Each named move below is a turn or a mirror, shown by a few rows before and after it. Which moves, in which order, take the first row of each later pair to the second? The first pair is answered.
U:
[-0.22 -2.00 -1.86 -1.13  0.39 -1.51 -1.43  1.63 -3.24] -> [-1.00 -2.51 -1.86 -1.49 -0.05 -1.18 -1.72  1.41 -2.78]
[-2.78 -2.71 -0.60 -2.99 -1.38  3.13 -0.79  0.52  2.89] -> [ 2.73 -0.60 -0.62  4.90  0.44 -0.18 -0.37  0.89 -2.98]
[ 3.58  1.12  0.96  1.91 -1.11  4.01 -0.01 -3.23  3.01] -> [ 3.21  0.81  0.87  1.68 -1.26  3.90  0.29 -2.89  2.89]
N:
[-3.25 -0.59  1.64 -2.01  0.75  0.91  0.73  1.31  2.46] -> [-3.24 -0.60  1.72 -1.51  0.51  0.77  0.76  1.16  2.26]
[ 3.83  1.94  1.79 -1.95 -0.15  3.42 -1.25 -4.90  4.74] -> [-3.64 -4.21 -2.43 -2.95 -1.60 -3.39 -2.81  0.40 -3.89]
[ 2.23  1.65  0.84  2.22  0.44 -0.03  0.74 -1.01  1.80] -> [-0.59 -1.08 -0.99  1.61 -0.19 -2.45 -0.25  1.47 -1.80]
Z:
[ 0.35  0.89  0.91  0.14  0.53  0.43 -0.03 -0.17  0.73] -> [-0.32 -0.68 -0.96 -1.14 -0.31 -0.22 -0.52 -0.19 -0.16]
[-0.20 -0.46 -1.53 -1.52 -2.05  0.66 -0.76 -1.36 -0.81] -> [-0.38  0.73  0.15  2.44 -0.24 -0.86  0.30  1.88 -1.63]
[-0.02  1.20  0.60 -3.07 -0.85  1.29 -0.59 -2.33  3.37] -> [-2.23 -1.83 -1.51 -0.79 -0.64 -3.37 -1.27  1.38 -2.76]
[ 2.36  0.68  0.33  2.62  0.87 -0.30  0.31 -0.23 -0.80] -> [ 2.30  0.05 -1.28 -0.17 -0.14  1.22 -0.81 -2.55  0.07]
Then:
(2 to 3 moves a pair)
[-4.56 -1.21  0.70 -0.75  0.42  0.22  1.88  2.21 -0.06] -> [ 0.00  1.28  1.37 -0.66 -0.23  3.26  2.07 -1.45  3.07] : U, Z
[ 0.54  1.54  4.33  2.03  2.03 -0.25  0.83  1.70  0.37] -> [ 0.49  0.64  2.49 -2.85 -0.65  1.88 -0.66 -2.50  2.64] : N, Z
[-2.27 -0.29 -0.67 -5.55 -1.81  2.54 -0.93 -1.81  3.07] -> [ 1.25 -0.44 -3.47  1.42 -1.28 -2.71 -1.47  0.05 -5.56] : U, Z, N
[-2.41  0.54  2.95 -0.46  0.83  1.90  1.14  2.31  3.25] -> [-2.18 -1.62 -1.30  1.45 -0.37 -2.22 -0.65  2.55 -3.99] : U, Z, Z
[-2.18  0.28  1.97  3.73  3.09 -1.37  0.93  5.12 -1.64] -> [ 0.85  1.88  1.37  5.94  2.58 -0.78  1.45  2.87 -2.79] : U, Z, U
[ 1.51 -1.28 -1.19  3.15 -0.64 -2.69  0.35  0.86 -2.69] -> [-0.42  0.77  2.77  0.97  1.57  1.08  1.75  1.40  3.69] : U, Z, N
[ 1.72  3.12 -0.28 -1.04  3.04  3.10  1.28  0.43  2.92] -> [ 0.76  0.40 -5.02 -0.43  1.16 -0.60 -0.63  0.71 -3.86] : Z, U
[ 2.12  1.89 -0.39  1.95 -1.47 -1.14  1.86 -0.88 -0.55] -> [ 0.81  0.98 -1.22 -1.96 -2.79  0.31  1.23 -2.71  1.29] : Z, U
[-0.63 -0.33  2.87  2.80  1.46 -1.33  0.98  2.90 -1.18] -> [ 0.89 -0.52 -0.49 -2.48 -1.33  1.81 -0.18 -3.48  1.52] : N, Z
[ 3.42  2.10  1.57 -2.54 -0.29  5.05  0.73 -4.88  6.00] -> [-0.71  0.56  3.10  5.91  3.46 -3.00  2.09  5.92 -2.39] : Z, Z, N
[ 1.65 -0.50 -2.52  0.48 -0.95 -1.16 -1.29 -1.34 -2.15] -> [ 1.34  0.46 -0.47  2.77  0.75 -1.36 -0.03  1.56 -2.10] : Z, N
[ 0.75 -0.65 -1.45  2.72 -0.30 -1.17  0.30  0.80 -3.21] -> [-0.87 -2.30 -3.19 -1.03 -1.73 -0.29 -0.31 -0.26 -1.97] : Z, U, Z
[ 1.95  2.14  1.82  0.53  1.95  0.30  1.82 -0.17  3.69] -> [-1.78 -2.08 -2.58 -4.69 -0.57 -1.41 -0.11 -0.36  0.41] : N, Z, Z
[-2.21  1.75  2.30 -0.95 -0.16  3.31  1.99  0.58  8.34] -> [-7.59 -2.71 -0.52 -2.59 -0.46 -0.76  0.60  4.21  3.79] : U, N, U
[ 3.35  0.75 -1.79  6.77  3.34 -2.05 -1.53  2.28 -5.32] -> [ 4.94  1.47 -3.99 -2.40 -0.66  4.53 -2.80 -6.55  1.55] : N, Z, U
[-1.48 -3.24 -1.89 -4.43  1.02  2.84 -0.25 -0.82  2.46] -> [ 2.92 -1.08 -1.04 -1.39  1.34  4.50  0.07 -2.93  3.03] : U, Z, U
[-2.27 -2.13 -0.54 -0.80  0.37 -1.86 -0.14  2.15 -1.13] -> [-1.64 -0.14  1.42 -1.99  1.14  0.87 -0.13  0.47  2.80] : Z, N, Z
[ 4.43  1.37  1.11 -0.27  1.40 -0.46  0.63 -2.33 -0.69] -> [ 1.82  1.54  3.53  0.21  3.00 -0.86  1.78  0.91  0.81] : U, Z, Z
[ 2.12  0.79 -1.68 -1.21 -0.27  1.33 -1.48 -2.99  0.25] -> [-2.09 -0.16  1.67 -1.68  1.78  0.63 -0.24  0.92  2.33] : N, Z, U
[-2.29 -0.02 -2.01  3.69 -0.69 -4.53 -1.30  3.13 -5.42] -> [ 1.92  3.12 -0.34  6.70  0.31 -3.42 -0.06  1.43 -4.62] : N, Z, Z
[ 3.68  3.02  0.84  4.12  0.85 -0.02  0.04 -1.68 -0.40] -> [ 3.53  1.48 -0.45  4.17  0.07 -0.92 -0.86 -1.69 -2.18] : Z, Z, N
[-2.34 -0.13 -1.04  1.87  2.54  0.37 -3.20 -0.47 -2.78] -> [-2.67  0.41 -0.23 -0.74  1.84  2.93 -3.05 -1.63  0.90] : U, Z, Z
[-2.56 -2.31 -1.79 -4.83 -2.95  1.09 -2.65 -1.19  0.48] -> [-3.03 -2.66  0.24  1.59 -0.38 -2.95 -1.57  4.04 -3.92] : N, Z
[-0.02  0.01  0.45 -3.41 -0.26  4.22 -0.38 -1.47  3.50] -> [ 2.42 -0.79 -2.38 -1.97 -1.83  2.92 -1.25 -3.62  0.19] : U, Z, U
[ 2.75  2.98  2.41  4.20  1.50 -0.29  0.54  1.44  0.29] -> [ 2.69  2.41  1.42 -0.88 -0.28  2.76 -0.18 -2.68  4.42] : N, Z
[-4.75 -2.67 -0.34 -2.28  1.53 -2.61  1.07  2.62 -0.06] -> [ 2.42 -0.53 -1.14  4.05  1.62 -3.85  1.75  0.99 -4.01] : Z, Z, U
[ 0.65 -0.69  0.16  3.27  0.38 -2.82 -1.00  2.24 -1.44] -> [-2.84 -1.61  1.67 -0.05  0.11 -0.81 -0.65  2.63  2.42] : U, Z
[ 2.38 -0.03 -2.86  1.62 -1.44 -2.37 -1.56 -0.43 -2.65] -> [-1.30  0.62  0.34  2.22  1.15 -2.70  0.17  3.89 -0.82] : U, Z
[-5.25 -2.77  0.41 -0.92  0.94 -1.90  0.04  3.55 -1.95] -> [-1.60 -1.02  0.28 -4.40 -0.97  3.00 -0.29 -2.17  4.04] : Z, Z, N
[-2.52 -0.71 -0.56 -3.15 -1.50  0.61 -0.79 -0.24  1.74] -> [-3.55 -0.84  0.92 -1.80  0.43 -0.50 -0.06  2.70  0.68] : Z, Z, N
[-0.99  1.48 -1.57 -1.27  0.35 -2.89 -1.28  1.53 -2.60] -> [ 1.52  3.19  0.98  1.10  1.13 -1.95 -0.40  1.17 -1.62] : N, Z, Z
[-5.24 -1.67  0.76 -3.77  0.35  0.32  0.10  1.70  2.45] -> [-4.10 -2.59 -1.21 -4.31 -1.01 -0.03 -0.83  0.52  0.55] : Z, N, Z
[ 2.96  4.56 -0.42  2.80  1.60  1.44  0.34 -0.79 -2.51] -> [ 1.49  2.67 -2.34  2.33  0.63 -0.33 -0.17 -0.26 -5.18] : Z, Z
[ 3.90 -0.20  2.36 -3.36  1.22  2.14 -3.35 -2.97 -0.84] -> [ 1.82  0.23  4.26 -3.39  2.75  2.72 -2.56 -0.65  1.49] : Z, Z, U
[ 3.24  1.70 -0.48  4.21  0.23  0.79  0.04 -2.52 -0.20] -> [ 2.11  1.17 -0.34  5.39  1.01 -0.33  0.28 -0.92 -1.72] : Z, N, Z
[-2.23  0.78  2.90  0.85  0.61  2.66 -0.13 -0.63  2.18] -> [-3.38 -1.85 -0.32  1.13 -0.04 -0.54 -1.50  0.48 -2.89] : Z, N, Z
[ 4.08 -3.04 -2.20  0.29 -1.97 -1.46 -2.01 -1.29 -2.74] -> [ 4.24 -0.82  3.17  3.69  2.03 -0.26  0.32  2.20  0.95] : U, Z, N
[-3.32 -1.88  0.32 -2.43 -1.31  0.55 -0.58  1.95  1.98] -> [-0.60  0.33  2.53 -0.79  0.08  1.53  0.56  2.03  3.63] : Z, N
[ 0.98  0.94  1.41  3.44  1.73 -1.45  1.29  2.58 -0.10] -> [ 3.43 -0.42 -2.93  1.23 -1.51 -1.07 -0.30 -1.77 -2.37] : Z, U, Z
